In the rows, 128 means zero.
Each path below is one point turned by a fixed rotation once a step. After each direction that follows a path, write how fast that rotation turns it, in degrees each step (0 if it stays still).
Each turn is a multiple of 5 degrees from 10 to 175, or 0.
Path 1:
[130 128 130 135 116 130 140 128 137 137 142 113 123 139 144 112 119 124
 120 127 135 137 113 139 128]
[130 133 125 144 123 119 129 132 148 142 142 119 123 125 118 112 125 121
 131 146 128 136 123 124 134]
[123 124 119 128 121 127 118 147 136 119 139 131 126 146 124 118 118 122
 133 149 134 131 117 129 138]
[121 132 138 128 121 131 134 128 123 128 139 123 112 143 142 118 116 121
 129 143 132 147 115 135 127]
[134 124 132 138 131 124 132 120 134 142 138 119 106 133 115 117 130 120
 132 145 139 135 121 132 137]
[132 109 118 131 124 130 123 140 140 131 139 120 127 142 128 113 128 125
 129 133 141 127 111 138 140]
[122 130 129 129 118 125 133 140 143 134 139 116 120 132 145 108 118 125
 124 134 128 143 116 132 120]
[131 142 127 138 121 119 129 132 142 133 141 127 111 133 115 117 121 118
 123 151 134 133 127 124 131]
[125 125 120 138 118 132 123 132 124 123 142 129 128 150 126 123 120 119
 133 144 140 132 113 134 144]
[121 120 136 128 125 131 135 125 128 135 136 113 118 135 139 113 119 124
 142 141 128 149 114 134 132]
[137 118 133 127 134 122 126 134 144 139 138 121 107 131 116 113 130 126
 128 147 137 133 123 131 128]
[129 121 119 134 117 129 120 144 136 129 139 127 120 144 133 116 128 121
 115 131 145 127 112 138 133]
[121 137 125 138 111 127 140 128 139 133 137 114 120 131 139 111 116 119
 128 133 128 139 117 131 132]
[135 132 128 136 127 121 131 131 143 132 145 122 126 137 113 117 118 124
 136 155 129 133 124 124 135]
[121 119 127 131 126 130 113 143 125 127 140 132 125 148 131 121 125 123
 131 148 137 141 112 133 134]
[118 125 134 125 122 129 135 126 129 133 130 119 100 133 137 113 123 120
 132 138 135 143 115 136 130]
[145 122 128 134 127 124 136 125 142 137 143 117 112 137 116 114 126 124
 124 139 141 125 122 134 135]
[128 120 119 141 119 130 120 143 140 136 143 122 136 141 135 114 128 124
 124 133 137 136 113 135 135]
[114 136 126 129 116 122 132 139 143 131 133 120 117 127 135 110 115 121
 133 143 124 141 117 127 128]
Directions:
[125 137 126 131 124 127 127 130 128 124 130 131 133 129 127 130 122 127
 130 133 124 129 130 124 129] | 65
[131 126 126 133 128 130 132 122 128 131 129 123 136 128 126 128 128 128
 134 126 127 128 126 129 134] | 90
[134 126 129 134 129 127 123 127 126 128 134 128 125 127 123 126 133 126
 128 130 126 125 132 122 126] | 120
[123 132 129 131 127 129 128 125 129 133 124 125 124 122 130 126 131 125
 130 127 125 136 131 125 127] | 125
Path 2:
[133 135 126 127 124 133 104 126 136 128 135 110 114 149 135 133 122 123
 119 134 128 135 123 123 120]
[132 119 127 143 120 127 104 136 138 125 120 116 127 139 131 145 127 118
 126 131 121 132 112 130 132]
[134 116 133 144 114 126 116 121 125 128 128 112 121 145 126 130 128 122
 112 136 132 136 121 137 117]
[124 132 130 123 120 135 106 128 129 131 134 106 126 145 136 136 135 110
 120 130 123 127 117 133 122]
[136 122 132 133 120 126 111 122 139 123 109 106 128 146 124 140 125 118
 130 129 125 132 121 129 126]
[145 117 126 132 117 130 110 126 122 123 129 110 116 143 138 131 128 119
 120 135 135 134 127 140 130]
[124 133 128 130 125 131 104 125 140 129 134 114 115 150 136 141 125 123
 121 134 128 135 120 123 122]
[136 118 128 144 119 129 107 137 135 125 118 113 129 138 125 137 125 118
 120 132 120 132 111 132 129]
[130 117 133 139 113 124 116 118 122 130 131 110 121 146 132 133 133 117
 116 135 132 135 125 137 115]
[128 136 131 121 122 137 105 125 133 129 129 104 125 145 131 135 131 113
 122 129 123 126 115 132 124]
[137 115 129 132 119 123 112 127 136 122 108 108 127 148 130 141 125 119
 130 131 128 136 124 129 129]
[146 122 127 136 118 130 107 124 126 125 137 111 113 142 134 130 125 121
 118 136 133 134 126 137 126]
[119 130 128 132 123 132 104 129 139 128 132 115 119 148 136 146 129 122
 121 133 127 134 114 126 126]
[137 117 130 145 118 128 111 133 133 125 115 110 129 141 121 132 123 117
 117 132 121 133 114 131 123]
[131 119 132 134 114 125 114 119 121 130 134 108 122 144 135 136 137 113
 120 133 130 132 125 139 118]
[130 136 132 122 124 138 106 122 138 126 122 104 124 148 127 136 126 118
 123 130 127 127 116 131 126]
[140 112 124 133 119 124 110 134 131 122 113 110 124 145 136 139 125 117
 128 132 128 136 125 130 131]
[141 126 128 140 119 128 107 119 131 127 139 113 111 143 134 132 125 123
 118 135 132 135 126 133 121]
[119 127 129 133 122 135 104 134 137 127 129 115 124 144 134 144 130 120
 118 132 125 131 108 130 130]
Directions:
[128 125 125 126 127 130 126 135 123 127 130 129 130 123 134 130 132 123
 129 127 127 126 125 132 135] | 170
[135 124 127 135 127 121 127 128 130 128 125 127 130 123 126 130 128 125
 134 126 122 128 131 127 127] | 120
[129 121 128 130 127 129 132 132 126 125 118 129 131 130 125 127 126 131
 125 130 131 130 125 130 132] | 125
Path 3:
[109 130 129 121 129 139 136 116 119 143 143 122 101 135 145 138 128 116
 132 131 122 136 129 126 132]
[113 129 128 129 125 132 136 119 116 120 149 107 110 121 138 142 132 124
 140 117 136 136 130 135 133]
[114 144 135 114 135 138 135 123 110 137 143 111 106 130 134 138 118 130
 130 131 124 137 133 133 127]
[118 132 135 119 144 136 138 127 120 118 152 113 120 134 136 141 130 132
 142 117 139 143 128 138 130]
[113 147 137 124 145 139 134 122 124 127 150 114 111 135 124 127 122 139
 130 129 125 133 145 131 127]
[111 130 130 125 141 142 146 137 136 121 147 124 117 147 135 135 129 130
 138 120 134 140 138 132 131]
[107 136 134 136 138 138 133 110 136 128 153 125 109 139 133 128 133 129
 130 128 125 129 146 126 127]
[104 127 122 134 125 139 148 135 132 127 143 123 106 137 140 138 128 126
 135 122 127 133 139 126 140]
[110 130 129 130 124 139 132 104 129 136 147 121 107 135 144 141 130 119
 132 130 129 135 134 131 127]
[110 128 124 126 129 132 141 125 114 128 147 112 106 121 142 141 129 129
 138 121 126 131 128 125 144]
[118 139 130 120 129 143 132 115 117 135 143 107 110 131 137 144 119 126
 135 131 136 140 132 139 123]
[118 131 134 115 149 134 137 126 112 127 152 113 114 129 137 133 131 132
 141 122 129 137 127 128 137]
[118 144 133 126 138 143 135 125 125 123 146 105 113 135 123 131 122 133
 135 126 136 137 145 139 121]
[112 133 137 118 151 139 143 132 127 129 149 127 114 146 135 127 132 127
 135 124 126 139 136 126 130]
[107 136 133 139 132 137 138 119 137 116 151 119 113 136 128 130 133 128
 134 120 133 133 148 134 125]
[101 134 130 127 131 138 145 129 130 134 143 131 104 142 140 134 126 126
 127 127 118 134 138 124 134]
[107 127 127 136 122 135 136 111 133 122 149 122 112 132 144 146 133 123
 136 119 134 135 134 134 131]
[108 137 126 126 127 135 138 119 117 137 144 116 103 126 141 140 121 133
 130 130 119 128 134 123 140]
[119 128 124 123 128 143 136 119 122 129 145 109 115 132 143 150 124 127
 141 123 141 141 126 137 131]
Directions:
[127 130 131 124 133 127 127 127 124 135 128 132 125 128 129 124 127 129
 125 132 120 126 127 122 130] | 170
[124 133 135 126 131 124 130 131 128 123 129 133 131 130 125 127 128 131
 124 124 126 131 130 132 124] | 40
Path 4:
[134 130 143 124 125 110 130 147 117 140 123 132 132 127 129 140 122 136
 106 135 138 114 128 131 122]
[131 137 147 138 128 116 117 136 111 142 124 126 129 123 130 141 127 137
 112 130 134 111 134 140 119]
[137 143 143 130 132 112 126 130 117 143 118 140 125 124 129 146 121 134
 115 125 140 119 126 129 112]
[134 136 149 127 116 117 134 130 117 137 114 130 129 125 124 142 123 138
 111 122 136 109 136 127 122]
[136 131 143 124 131 115 128 146 115 130 121 134 125 126 129 147 126 140
 110 130 141 111 128 134 126]
[131 135 145 133 125 110 122 140 115 147 126 127 133 125 129 137 122 133
 106 135 134 115 131 135 117]
[135 143 146 136 133 117 120 129 113 138 120 133 122 123 129 146 126 138
 118 122 137 114 131 136 115]
[137 139 145 123 122 111 135 132 119 142 115 138 128 126 126 143 120 135
 112 124 139 116 130 124 117]
[133 131 148 127 121 118 130 140 113 131 118 127 128 126 127 144 127 141
 110 127 137 107 135 133 127]
[135 134 142 128 133 110 123 146 115 141 125 134 129 126 132 143 123 136
 108 135 139 116 125 136 119]
[130 141 147 138 124 115 121 128 113 148 121 128 130 123 127 140 124 135
 113 127 133 113 134 135 115]
[138 141 145 127 131 116 129 130 117 136 114 139 122 125 127 148 123 139
 117 120 141 115 128 129 118]
[134 132 147 123 116 113 136 138 118 139 117 130 132 127 126 141 122 137
 107 129 136 111 133 127 124]
[133 132 145 130 132 117 122 144 111 133 124 128 126 125 131 144 128 140
 110 131 138 110 130 140 125]
[133 139 143 134 129 109 123 135 116 149 124 133 131 124 130 140 121 132
 110 132 136 119 127 132 112]
[134 142 149 134 124 119 126 125 114 138 116 131 124 123 125 145 126 139
 117 119 137 111 135 132 118]
[138 134 144 120 126 112 135 140 118 135 115 138 126 127 128 146 122 138
 110 126 141 114 127 126 122]
[131 130 147 130 120 115 126 142 113 137 123 124 132 125 128 140 126 138
 107 132 133 108 135 136 126]
[134 138 143 134 137 112 119 139 113 141 124 134 125 125 132 145 125 136
 113 131 139 116 126 138 116]
Directions:
[126 131 127 135 133 127 120 127 126 134 133 126 129 127 130 126 128 126
 129 131 127 131 127 133 123] | 85
[125 128 132 133 123 133 126 124 125 126 128 121 128 127 127 127 131 130
 129 125 125 123 134 131 131] | 155
[135 123 124 125 125 132 122 125 125 129 129 130 128 127 129 127 129 127
 129 128 121 134 129 127 132] | 0
